In the data rows, the value 128 means zero.
Here are some points, one per row:
[116  97 147 106 111 165 133 144 194 149 155 169 125 127 163  91 155 146 135 132 128  92  97 125 134 120 185 102 100  74 124 113 138 145 126 146 118 165 114 115 146 170 153 134 121 127 130 164]
[125 124 125 164 121 127 151 133 110  94 130 140  79 114 100 143 112 139 105 132 138 137  97  92 106 108 179 123 126 115 117 113 124 113 140 143 122 140 178 132 137  82 105 117 148  89 142 166]
[129 178 138 153 137 166 160 151 126 135 143 104 161 124  96 139 138 111  93 140 148 135  89 132  94 128 119 121  87 151 120 166 110 112 155 117 137 129 116 112 115 138  90 108 151 173 173 139]
[129 146 116  76 120 144  85  90 103 109  79  81 108 136 153 110 125 120 101 146 121 119 124 119 118  82 125 120 112 135 145 101 109 139 159 166 123 131 160 133 139 134 150  81 108 154 103 112]
[124 143  84 146 130 143  87 164 117 123 145 131 120 111 136  92 103 141 101 114 165 185 118 144 152 194 113 118 149  78 132 119 137 101 159 106 147  98 123 144 155 125 117  93 134  99  98 156]
[139 114 168 142 115 128  52 146 102 132 138 153 126 124  95 119 104 121 141 123 142 148 148 122 154 107 114 117 130 147  81 119 121  99 146 124  82 135 112 126 115 102 143 156 140 138 164 161]
[109 139 148 136 120 110 151 114 138 165 120 160 128  99 172 109 103 147 114 172 125  94 101 150 128 127 143 122 169 184 154  73 142 103 135 111 153 137 102 104 153 161 117 166 129 121 126 153]
[105 136 122 124 152 134 129 136 103 153 177 132 179 126 147 155 131 178 136 111 162 143 117  83 136 102 154 123 145 143  86 160 142 127 177 134 160 122 147 160 126  88 142 139  83 131 138 100]
[129 105 143 119 109 138 115 140 143 126 129 115 134 116 153 102  90 125 141  99 131 104 117 123  72 160 139 162 120 176 131 145 159 117 144 125  59 117 122 137  57 109  98 123 119 112 111 105]
[140 137 114 133 141 114 115 147  65 142 127 153 110 123 103 140 152 130 131 137  63 107 110 117  92 141 105 142 165  46 129 138 137 109 149 153 125 130 111 102 132 122 136 115 155 116 132 113]
[135 186 118 110  93 173 152 111 150 110 156 113 123 106 153 132 124  98 110 104 112 102 178 172 148 130 167 160 125 135 106 146 159 128 113 153 121  99 109 137 114 121 155 125 146 110 190 124]
[103 117 114 107 137 109 143 119 132 133  87 123 128 129 110 120 140  96 150 130 130 119 138  86 204 150 125 144 141 142 151 110 166  83 125 166 128  79 178 143 130 134  97 126  91 182 140 155]
[163  94 133 171 163 133 141 123 152 106 125 165 147 165 131 132 149  64 126 129 153 126 152 135 113 119 127 123 140 111 119  55 151 143 128  75 158 152 136 121 122  91 111 133  94 145 133  80]
[128 126 146 136  66  98 129 126 112  87 161 150 131 137 116  97 121 167 150 160 123 114 136 144 123  98 110 138  93 126 154 128 136 101  89 107 140  91 172 133 121 164 113 110 105 151 132 119]
[138  87  78 133 114 140 154 126 146 145 141 112 129  96 108 187 142 140 147 144  77 173  93 132 115  96 120 112 134 160 117  98 138 145 140 134 103 131 116 142 106 104 131  89 128 138 132 127]
[ 83 134 103 128 110 137 112 131 109  88 112 119  91 119 144 153 121 137 129 170 164 138 157 119 118 183  85  97 173 103 147 114 113 133 149 119 116 170 130 138  89 125 159 166 118 122 167 134]
[150 141  96 171 135 152 119 126 106 164 127 104 123 104  90 110 126 104 165  94 135 112 142 151 123 135 134  88 167 131 115 129 113 141 120 136 137 162 178 150  83 148 131 130 146 141 111 148]
[ 96 136 101 120 166 135 102 134 138 150 148 121 119 219 130 103 128 122 122 141 112 129 117 144 158 114 153 123 127 135 134  98  93  96  89 127 108 123 129 100 101 118 110 131 126 123 141  82]
[172 152 110 113 155 119 102 163  95 121 155  96 154 139 140 169 126 150 155 132 152 134 110 124 128 148 146 119  87 141 117  95 144 164  99 133  93 147 134 142 136 135 107 157 141 120 144 161]
[174  73 153 115 149 120 130 129 118 149 156 101 172 117 127 133 167 171  90 138 145 116 143 114 116 135 140 102 165 144 147 142 100  97 137 130 114 108 140 126  95 122 159 131 143 130 154 101]
[ 96 189 156 149 161  87 112 148 176  93 130 137 119 105 140 161 147 122 137 111 142 146 148 132 126 121 149 109 166 114 115 135  83 156  88 111 111 123 132  68 146 126 122 103 106 165  92 106]
[146 127 135  99 129 133 125 140 141 105 142 115  96 161 138 142 101 100 131 156 130 153 112 107 108  84 131 171 156 106 116 129 120 125 122  97 152  80 108 160 131 177 156 152 132 181  95 136]
[ 72 109 157 144 123 161  78  61 104 137 104 140 123 108 115 168 161 119  92 115 104  96  98 110 123 166 138 146  85 133 121 117 116 120  89  83 165 110 103 129 117 142 148 109 109 119  88 134]
[165 130 110 157 139 141 120  79  97  91 136 119 158 134 127  92  99 145 172 151 111 131 140 108 122 151 155 112 123 112 133 127 104 162 150 162 150 129  87 129 127  96  87 146 133 137 138 137]
[149 111 129 102 158 144 165 113 108 143 176 146 105 142 138 129  97 148 136 106 134  72 111 125 135 176 103 121 125 168 115 153 135 145 117 119  92 130 121 133 155 121 165  76 106 157 134 107]
[131 175 110  92  96  83 155 102 130 142 127 199 164 155 134 143 146 100 146 134 135 129 121 132 122 122 123 117 102 145 156 122  93 118 154 115 125 107 144 142  97 105 157 125 130 101  88 161]
[118 121 150 115 123 170 127 155 112 137 118 153 131 121 105 184  97 141 146 136 132 141 141 171 139 147 138 127 133 100 157 130  93 148 163 134 142 119 141 153 140 135  81 133 163 118 118 102]
[114  96 127 125 120 135 131 103 102 138 127 119  86 112 128 126 134  88 120 154 131 151 105 130 117 143 131  86 124 127 113 184 134 152 141 105 115  88 161  93 160 106 114 174 154 124 126 106]
[136 126 148 129 122 113 122 146  98  88 164 135 124  88 149 115 152  91 129  92  68 164 100  89 165 123  96  78 113 130 120 123 134 129 119 169 161 141 110 140 128 127  96 112 194 118 122 116]
[134 114 128  99 147 113 146 119 145  74 122  80 131 157  95 132 134 162 127  72 104 106  95 151 149 135 150 113 147 149 109 154 137 104 165  80 119 145 120 149 120 142 123 141 134 102 135 124]
[137 146 162 142 148 134 149 154 128 170  98 118 118 131 146  85 148 139 127  88  61 169 167 110 130 137 132 134 105 133 178 104 123 184 163  83 138 110 134 139 122 113 152 130 106 123 133 180]
[186 123 121  89  99 137 101 138  90 139 150 151  89 120 115 142 153 149 131 142 127 156 150 144 152 125 139 121 138 116 122 150 158 108 140 126 143 174  77  78 116 118  81 122 104 134 103 122]
[123 133 130 117 146 162 159 153 128 101 118 117 133 127 156 136 119 131 144 145 123  84 139 169 119 154  76 155 146 163  82 150 143 144 130 139 154 119 152  93 109 134 146 131 105  89 134 134]
[119 118  79 161  96 163 128 145 125  88  96 150 171  90 105 119 106 149  99 103 138 118 111 146 153 118 115 155 134 138 134 141 142 180 148 118  92 122 144  90 149 140 145 165 158 153 123 103]
[129 119 126 122 146 125 136 126 142 131 145  96 145 137 100 130  79 107  93 114 110 134 145 101 138  92  83 128 109 113 178 136 115 114 112 161 135 146 126 107 125 113 142 163  83 121  88 151]
[103 114 139  99 103 161 152 134 152 133  75 134 169 139 110 112 127 121 165 137 126 144 150  86  98 136 149  87 119 122 112 118 141 112  84 121 144 125  99 103 148 153 147  97 129  84 130 131]
[126 123 127  97 151 114 114  90 141 117 140 149 134 121 103 109 144 114 121 113 139 195 161 161  93 128 113 184 123 157 138 130 108 125 108 160 147 141 163 138 143 166 127 126 109 121 154 163]
[143 129 105 124 133 113 136 167  92 141 119 142 122  85 135 114 109 108 120 175 116 138 110 105 150 141 132 153 125  94 108 153  82 108 114  96 112 185 125 146 120 153 107 136 113  97 153 102]
[103 133 120 153 152 132 157  93 136 139 131 133 146 158 149 117 154 142  94 112 136 135 170 123 134  97 114 127 164 110 116 109 135 149  89 132  81 122 118 159 138 136  66 129 150 129  77 125]
[152 154 158 143  47 117 126 150 150 145 118  93 131 182 135 139 137 119 102 106 124 137 119 137 112 155 105 154 165 126 126 135  97 146 103 163 138 132 133 140 189 125 117 149  96 136 116 113]
[117 137 100 126 131  92 140 133 153 144 131 126  81 130  93 114 160 159 144 149 137 100 164  83 138 131 125 164  81 166 122 102 147 130 130 134 156 151 138 127 133 134 149 152 162 145  93 108]
[ 86 108 108 108 128  65  94 140 149 145 122 128 145 165 134 155  88  97  76 142 106 109 168 117 108 124 142 120 133 133 122 145 151 128 131 134 155 140 141 144 142 119 105  99 125 157 146 149]
[123  81 120 155 134 103 179 144  78 100 128 119 127 126 134 140 131 125 138 121 154 130 140 175 129 141 171 136 102 131 103 124 101  93 145 158 105 124 100 109 124 135 156 142 132 156 116 132]
[142 141 182 118 145  82 141 123 132 138 118 119 116 155  82  99 124 123  79 174 132 153  84 140 149 112 132 134 122  99 117  96 156 172  98 157 108 116 114 141  65 122 149 118 108 125 126  92]
[169 119 129 108 134 150 139 111 158 127 133 108 105 105 145 166 122 128 127 124 156  84 147 112 156 108 104 166 117 124 130 156 125 141 120 116 140  82 127  94 101 106 128 107 162  76 132 151]
[119 145 151 160 135 122 112 104 158 147 141 124 144 122 102 130 148 122 169 151 116 104 165 135 104 127 119 119  95 127 141 125 147 105 152 129  86 123 113 161 187 149 145 132 105  74 116 108]
[123 136 134  95 108 122 153 107 145 158 102  97 125  75 143 115 101 158 149  52 152 104 122 162 100 122  76 119 125 101  97 109  98 134 125 113 137 109 119 123 130 114 107 137 156 147 168 117]
[ 96 108 119 123 132 108 111 163 112 111 119 121 114 133 127  95 177 101 151 113 171  99 116 161 128  59 119 150 156 125 184 147 121 159  81 104 139 132  83 158 156  89 118 122 118 136 132 123]
[116 134 163 152 126 126 124  84 161 153 129 101 163 141 168 119 127 128 178 131 142 165 104 126 138 130 123 170 128 110 155 126 170 111 131 124 125 182 146 106 146 132 162 109 174 128 129 146]
[148 146 136 130 151 137 121 126 169 117  62 154 121 118 146 125 114 150 116 142 106 134 130 149 117 133 119 123 112 133 150 177 140  92  87 136 164 136 144 164 154  90 165 143 140 160 108 129]
[118 117 117 193 119 100 119 125 159 153  99 164 105 155 159 141 138 136 128 117 141 121 112 101 147 112 144  91  97 144 133 159 147 139 151 142 151 118  98 113 141 216 141 121 108  94 157 118]
There is one direction along which these points spread out most. Take the direction at right angles to it along which they spread out most. Then take the direction at right angles to both along which they spread out most. Go by this last direction. Where along it does each point below lie, from 0 to 99? 50 is the average, and the first point above lies past it. One standard deviation of the points above along it is 16.
[105 136 122 124 152 134 129 136 103 153 177 132 179 126 147 155 131 178 136 111 162 143 117  83 136 102 154 123 145 143  86 160 142 127 177 134 160 122 147 160 126  88 142 139  83 131 138 100] 47
[118 121 150 115 123 170 127 155 112 137 118 153 131 121 105 184  97 141 146 136 132 141 141 171 139 147 138 127 133 100 157 130  93 148 163 134 142 119 141 153 140 135  81 133 163 118 118 102] 53
[ 96 136 101 120 166 135 102 134 138 150 148 121 119 219 130 103 128 122 122 141 112 129 117 144 158 114 153 123 127 135 134  98  93  96  89 127 108 123 129 100 101 118 110 131 126 123 141  82] 36
[137 146 162 142 148 134 149 154 128 170  98 118 118 131 146  85 148 139 127  88  61 169 167 110 130 137 132 134 105 133 178 104 123 184 163  83 138 110 134 139 122 113 152 130 106 123 133 180] 60
[152 154 158 143  47 117 126 150 150 145 118  93 131 182 135 139 137 119 102 106 124 137 119 137 112 155 105 154 165 126 126 135  97 146 103 163 138 132 133 140 189 125 117 149  96 136 116 113] 31
[143 129 105 124 133 113 136 167  92 141 119 142 122  85 135 114 109 108 120 175 116 138 110 105 150 141 132 153 125  94 108 153  82 108 114  96 112 185 125 146 120 153 107 136 113  97 153 102] 65
[172 152 110 113 155 119 102 163  95 121 155  96 154 139 140 169 126 150 155 132 152 134 110 124 128 148 146 119  87 141 117  95 144 164  99 133  93 147 134 142 136 135 107 157 141 120 144 161] 50
[146 127 135  99 129 133 125 140 141 105 142 115  96 161 138 142 101 100 131 156 130 153 112 107 108  84 131 171 156 106 116 129 120 125 122  97 152  80 108 160 131 177 156 152 132 181  95 136] 31
[136 126 148 129 122 113 122 146  98  88 164 135 124  88 149 115 152  91 129  92  68 164 100  89 165 123  96  78 113 130 120 123 134 129 119 169 161 141 110 140 128 127  96 112 194 118 122 116] 68
[129 105 143 119 109 138 115 140 143 126 129 115 134 116 153 102  90 125 141  99 131 104 117 123  72 160 139 162 120 176 131 145 159 117 144 125  59 117 122 137  57 109  98 123 119 112 111 105] 37
[123 133 130 117 146 162 159 153 128 101 118 117 133 127 156 136 119 131 144 145 123  84 139 169 119 154  76 155 146 163  82 150 143 144 130 139 154 119 152  93 109 134 146 131 105  89 134 134] 36
[174  73 153 115 149 120 130 129 118 149 156 101 172 117 127 133 167 171  90 138 145 116 143 114 116 135 140 102 165 144 147 142 100  97 137 130 114 108 140 126  95 122 159 131 143 130 154 101] 40
